One turn moves each row of this set onto another row. After a few examples, where does it send each row asked below?
vove: [-13   7 -18   9   5  -1 -12  -4  -5  -1   0 -15  -6  -1  -4]
zapap: [  7  -4  -1 -11   9  14   7  -7   8   8   2  -9  13  11  -1]
Tizug: [ -3  -8 -10  15   5  -4  10 -13  -3  -6  -4  17   6   6  -3]
tov: [-20   2 -12   4   7  10 -12  -5  -3  -2   5 -10  -9  -5   0]
reb: [11 -2  0 -6  8 11  5  2 17  8 -2 -2 10 10 -2]
seve: [10 -5 13 -9 -3  1 14  3  0 -4  3 10  9 12  5]
sop: [-18  10 -14  -4   5   5 -10  -6  -3  -5   4  -6 -10   0 -10]
Vil: [  1  13   0   8  -4 -17   5  11 -16  -1   6   4  -7  -8   4]
zib: [-12  -3   2   6   0  -9  -6   8 -16  -1   5   4   1 -20   7]
lebug: [ -6   9 -14  -2  16  10 -10  -6  -1   8  -7  -4 -12   1   1]
lide: [  9   8   9 -22   6   5   0   2   1   7   8   1  11   9   3]
koz: [  1  -7  -8  20  -4 -13   1 -17   4  -3   2   1  -1  -1  -4]
gefel: [-13  12  -9   7   8   1  -8  -7 -11   3  10  -7 -14  -4  -9]
gupom: [-11   8 -15  -1  11   6 -16  -2  -3  -3   5 -12  -8  -3  -7]
nupel: [ -8 -10  -8  23  -3 -11   3  -2  -3  -8  -2   0   0   0   0]
lepi: [-12   3 -17   2  10   0 -13  -4 -10  -3  10 -10 -12   6  -7]
Duvu: [ 11   4   6 -22   5   5  -1   0   4   3  12  -6   5   2   9]
Ziz: [  0   2   4  -7   3 -11  -2  -1 -19  -3   4  11  -7 -12  15]
Damek: [ 11 -10  10  -9   2   6  13  -2   5  -3   4  11  12   7   6]
tikom: [ 9  1  3 -3 15 13  5 -2  8 11  4 -8 12 15  0]
pibol: [ -6   1   5   1  -6 -12 -10   9 -14  -6   3   9  -1 -16   6]
tolif: [ -8   5   0   3  -8 -11  -8   2 -16   6   8   5  -7 -18   4]
Sufez: [ 10  -1  -3 -11  15  14   6  -4  10   7   3  -3  11   9  -3]
zegum: [ -1 -12  -8  22  -2  -5  -1 -10   5 -10  -1   4   2   2  -4]
Tuz: [  7  -4   8 -12   0   3  11   4   3  -4   8  11  19   7   1]
mem: [13  0 -3 -5 13  9 11 -2  7  6  1 -6  9 16 -6]
Vapu: [  7   8  12 -18   5   7  -3   0  -4   7   9  -3  12   7  11]
Pelas: [ 11  12   5 -23   2   5  -3   2  -4   8   4  -4   7   7   5]
tebo: [ 6 -6 15 -4  2  6 11  2  2 -1  5  9 15 14  7]
lok: [ 12   0   4 -10  12   8   7  -3  11   6   6  -4  10  15  -2]
taz: [ -7   2   6   2  -2 -13  -3  13 -10   1  -1   8  -8 -17   1]
dip: [-11  -9  -6  20 -10  -5   4 -12  -1  -4   5   9  -4   0  -4]
noge: [ -1 -12  -6  22  -6 -11  -5  -9  -1  -2  -2   4  -6   7   2]
Rikor: [-10   8   5  10  -8 -11  -6   1 -17   3   4  11  -6 -11  -1]
fuzo: [  0   8 -11  21 -10 -10   6 -10  -1  -4  -1   3  -2  10  -2]
mero: [ 11  -3  14 -11   1   2   9   2   7   2   4   9  12  13   4]
bapi: [-15   4  -1   2  -7 -11  -8   8 -16  -7   1  -1  -5 -10   8]
nur: [  9 -11  12  -8   0   5  15   1   3   2   3   5  16   5   6]
mur: [-15   4 -15   7   8   6  -6  -2  -3   7   6  -8 -14  -5 -10]
vili: [ -7  -3  -3  25  -4  -4   1 -13  -1  -1   3   4 -10   2  -6]
zipoz: [ -9   3  -1   3  -4 -13 -12  13 -19   3   0   9  -1  -7   1]
Vesi: [ 10   5   9 -24   4   8  -2   1  -1   7   4   2   9   0   9]
ruba: [ -8 -10  -8  23  -5  -4  -4 -13   1  -3  -1   3   6  -4   2]
nub: [-10  18 -11   4   3   3  -2   3  -4  -3   4  -9 -18   6  -3]
nid: [  4   2   9 -24   3  11   2   3  -2   7   4  -3  10   2   8]

nub turns into Vil
koz turns into sop
And these:
Rikor turns into vili
nid turns into nur
mero turns into lok
tov turns into zib
lepi turns into zipoz
Pelas turns into seve
mur turns into tolif
lebug turns into Ziz
Sufez turns into Vesi
zegum turns into gupom
bapi turns into nupel
tikom turns into Vapu
Tuz turns into reb

One turn moves each row of this set onto another row. After a few examples, where does it send each row asked below?
mapif: [ 17   4   9  21   3   1  18 -10   2   4  -3 -10  11  13   0  -3]
rusol: [ 14  14  11  15  -9  -2   8 -11   5   0  -1  -2   2  20  14  -2]
pegid: [ 11   6  -7   6   2  -4  -2  11 -16   4  11  13  -3  -2  -1  13]
gepi: [  6   2  -3   3   1  -1  -3  10 -16  -4  13  11  -4 -11   3  11]
tepa: [-10   1  -9  -2  -9   0   9   2 -14  20  -3  11  -8  -4  -8  -9]
vop: [  0   6  -7   3 -10   3   4   5 -18  19 -12   7  -2  -5  -9  -6]
mafi: [  2   0  -5   2   1  -3  -1   8 -15  -2  18  12  -7  -9   5   9]
Pekun: [ 13  12  15  13 -11   1   6 -10   5  -5  -3  -5   2  13  17  -3]
sog: [ -5   7   0  -5 -12  -2  -1  15 -12   0  -9  -3   4  -5 -11   7]
Bul: [  8   0   1   2  -1  13  -3  -3  -2 -13  -2 -19   5   9  13 -10]
sena: [  8   5  -9   5   3  -6   1   9 -15   6  16  14  -6   0  -1  12]
Pibi: [  4   1  -7   2   2  -6   2   9 -14   3  19  16  -7  -2   2  10]
rari: [  7   9  15  11 -11   0   8 -12   6  -8   1  -5   0   9  20  -5]
mege: [ -2   9  -7  -3 -10  -6   3  16 -13   9  -7  -1   5   3 -16   9]
rakid: [  2  -5   7  13   3  -3  23 -16   7   4  11  -5   2  12   5  -9]
Rukel: [ -8   6  -8  -4  -9 -10   6  13 -10  12   0   3   0   8 -17   6]
Favim: [ 16   5  -3   7   1   9  -2  -1  -4  -6  -6 -17   7  20   6  -9]
niman: [ 15   2  13  17   2   5  14  -9   2  -3  -4 -11  11   3   5  -4]
mev: [-11  -2  -5  -3 -10   4   7   2 -15  14  -4   9  -9 -12  -4 -10]
mida: [ 10   5  -4   6   2  -1  -3  11 -17  -1  10  11  -3  -8   0  13]
famip: [  4   8   9  10 -10  -5  12 -13   8   0   9   0  -3  20  17  -5]
Kozop: [ -4  -7  -7  -2   1   4   6  -7   3  -5  12 -11  -4  20  12 -16]
Fedi: [  9  12   8  14  -9  -5  11 -13   7   3   4   0   0  23  13  -3]
nuva: [-12   2   1  -9 -13  -3   2  13 -11  -2  -4  -3  -1 -10  -7   5]
zivet: [  0  -7  12  11   1   2  20 -15   7  -4   8  -8   2   2   9 -10]
Kepen: [  7  -4  15  15   1   6  15 -12   4  -7   1 -11   7  -3  10  -8]
vuko: [-17  -1  -2 -11 -11  -6   5  11  -8   1   4   1  -4  -6  -7   3]
folo: [  0  -7  -1  -1  -1   9   0  -5   1 -13   5 -15  -1  10  14 -14]
gis: [ 13   5 -10   7   3   5   3  -1  -1   1  -1 -13   5  29   2  -9]
lun: [ -3   4 -10   1  -9   2   8   4 -16  21  -8  11  -5  -2 -10  -7]
Mil: [ -2   4  -4   1 -10   6   3   5 -18  13 -13   6  -2 -11  -6  -7]
dese: [  4   6  14   9 -11  -3  10 -14   8  -6   8  -1  -3  12  20  -7]
veter: [-15   1  -8  -9  -9 -10   7  10  -8   8   6   3  -4   3 -11   3]
sovis: [ -7   0  -3  -2 -11   5   4   3 -16  12 -10   6  -6 -16  -4  -9]
rata: [  4   0 -11   3   3   2   7  -6   2   2  10 -10  -1  28   4 -12]
Rutiz: [  9   2   5  17   4  -3  21 -13   5   8   5  -6   7  17   0  -6]

mapif turns into niman
mege turns into sog
rari turns into dese
And these:
lun turns into vop
Bul turns into folo
sena turns into pegid

